In the rows, 128 means zero.
The rows below fall into families. The same turns and mirrors carry the whole set onto itself and the rows of a family onto each other. For each named row, which other rows are in its family? Write them in the order they are listed.
These 30 rows form 10 families of 3 rows each.
k693: [155 151 125 108 163 146 103 118 128 101  97 134 141 154 127 112 131 125
 125 117 101 155 107 119 131 146 103 143 139]
k476: [184 131 142 114 138 126 120  91 116  96 119 147 162 138 113 136 138 142
 118 108  73 135  95 131 131 175 144 147 128]
k321: [154 122 132  95 177 136 108 126 141 101 111 160 104 133 125 143 133 143
 104 124  98 125 124 134 151 157 132 125 161]
k647: [134 123 100 120 112 143 171  95 129 106 100 127 151 100 131 164  86 137
 136 135 127 124 142 121 110 161 135 102  98]
k199: [113 161 134 147 116 115 143 114 120 140  97 115 100 102 121 165 131 133
 126 147 107  75 118 135 145 151 164 124 136]
k25: [164 125 107 125 114 151  91  91 104 126 102 131 127 118 153 178  89 147
 147 142 105 130 129 163 110 145 120 114 128]
k503: [150 168 144 135 143  83 155 116 131 120 122 112 123 109 153 183 129 123
 124 146 102 105 137 135 128 144 133 143 128]
k779: [138 133 135 148 123 148 119 103 124 108 109 110 132  95 150 193 108 140
 125 115 108 114 103 125 110 122 108  83 105]
k384: [143 156 126 136 131 118 156  98 135 130  89 151 142 146 131 152 142 150
 130 158 113  83 136 120 163 171 133 153 150]
k758: [125 124 101 146 125 163 134 118 107 131 110 102 157  98 130 188 123 135
 168 147  98 107 127 144 135 143 106 121 136]
k454: [126 136 110 156 134 119 148 113 119 146  90 149 116 122 137 144 153 143
 129 117 101  85 123 141 151 172 163 157 120]
k802: [169 121 138 133 136 158 137  76 135 116  96 143 101 123 132 130 123 112
 104 110 106 158 127 139 129 184 118 125 164]
k983: [142 174 136 167 122 125 176 108 126 136 116 146 133 109 149 149 131 125
 123 143 138 104 111 110 147 144 159 120 137]
k530: [131 138  94 146 133 176 121  72 134 120  97 116 134 104 155 160 101 136
 143 117 155 127 108 140 112 145 113 119 130]
k734: [137 149 140 132 132 119 168 135 105 141 112 123  97 126 116 140 137 136
 136 124 105 104 135 137 129 148 186 140 129]
k43: [167 126 145 123 148 141 128 100 132 104 117 131 122 110 106 122 143 106
 119  99 113 120  96 122 139 199 108 133 158]
k732: [164 130 134 118 116 168 123 100 102 103 107 123 158 113  92 143 139 126
 148 146  91 162 118 116 130 173 132 117 162]
k783: [145 161 106 129 114 177 124 134 138 108 112 131 156 126 156 176 103 132
 130 131 112 143 109 148 102 120 135 111 123]
k611: [143 140 100 149 100 136 142  94 136 130 124 137 162 116 134 174  83 146
 132 149 142 117 135 126 106 174 121 128 147]
k494: [123 124 111 142 124  96 125 146 105 128 137 149 122 132 114 172 113 141
 104 124 112  93 126 125 127 135 144 130 127]
k529: [178 125 145 115 140 151  90 107 133  89 106 139 112 118 131 129 151 140
 144 123 108 131  97 132 147 161 120  92 136]
k846: [134 117 111 121 136 178 165 111 115 114 111 122 123 115 159 177  80 142
 141 120 110 131 124 133  97 136 150 117 124]
k342: [161 151 135 130 128 167 122  69 145 119  81 145 153 127 106 156 127 135
 104 108 110 127 123 146 118 177 106 148 164]
k181: [131 155 139 159 160 135 147 113 116 141 121 107 135 111 133 167 151 133
 125 145  77 130 107 112 146 169 146 148 171]
k902: [145 168 132 153 129 108 136 147 130 157 129 115 134 151 124 138 130 135
 117 141 104 113 124 135 138 128 140 123 124]
k376: [167 106 136 110 156 161 141 110 109 108 111 133 110 134 115 117 128 117
 141  87 104 137 124 141 123 167 112 140 145]
k67: [159 121 126 102 130 162 118 123 133 102 106 124 138 118 121 198 113 146
  94 115 126 129 128 131  92 142 136  99 120]
k58: [165 125 144 125 130 149 128  73 136 128  90 144 149 127  99  96 140 133
 133 110 113 120 111 127 159 148 125 125 141]
k244: [142 103 110 124 108 181 132  93 121 107 100 131 142 108 152 174  79 142
 137 133 110 116  97 110 120 159 129  97 127]
k375: [121 155 141 154 137  88 117 121 123 119 136 136 117 100 127 136 130 144
 128 129  94 110  90 112 141 145 162 120 131]

Which other rows belong to the same family as k43? k199, k244
Which other rows belong to the same family as k611? k384, k342
Which other rows belong to the same family as k376? k734, k846
Which other rows belong to the same family as k67? k321, k494
Which other rows belong to the same family as k530? k983, k58
Which other rows belong to the same family as k454? k647, k802
Which other rows belong to the same family as k25? k476, k503
Which other rows belong to the same family as k902? k693, k783

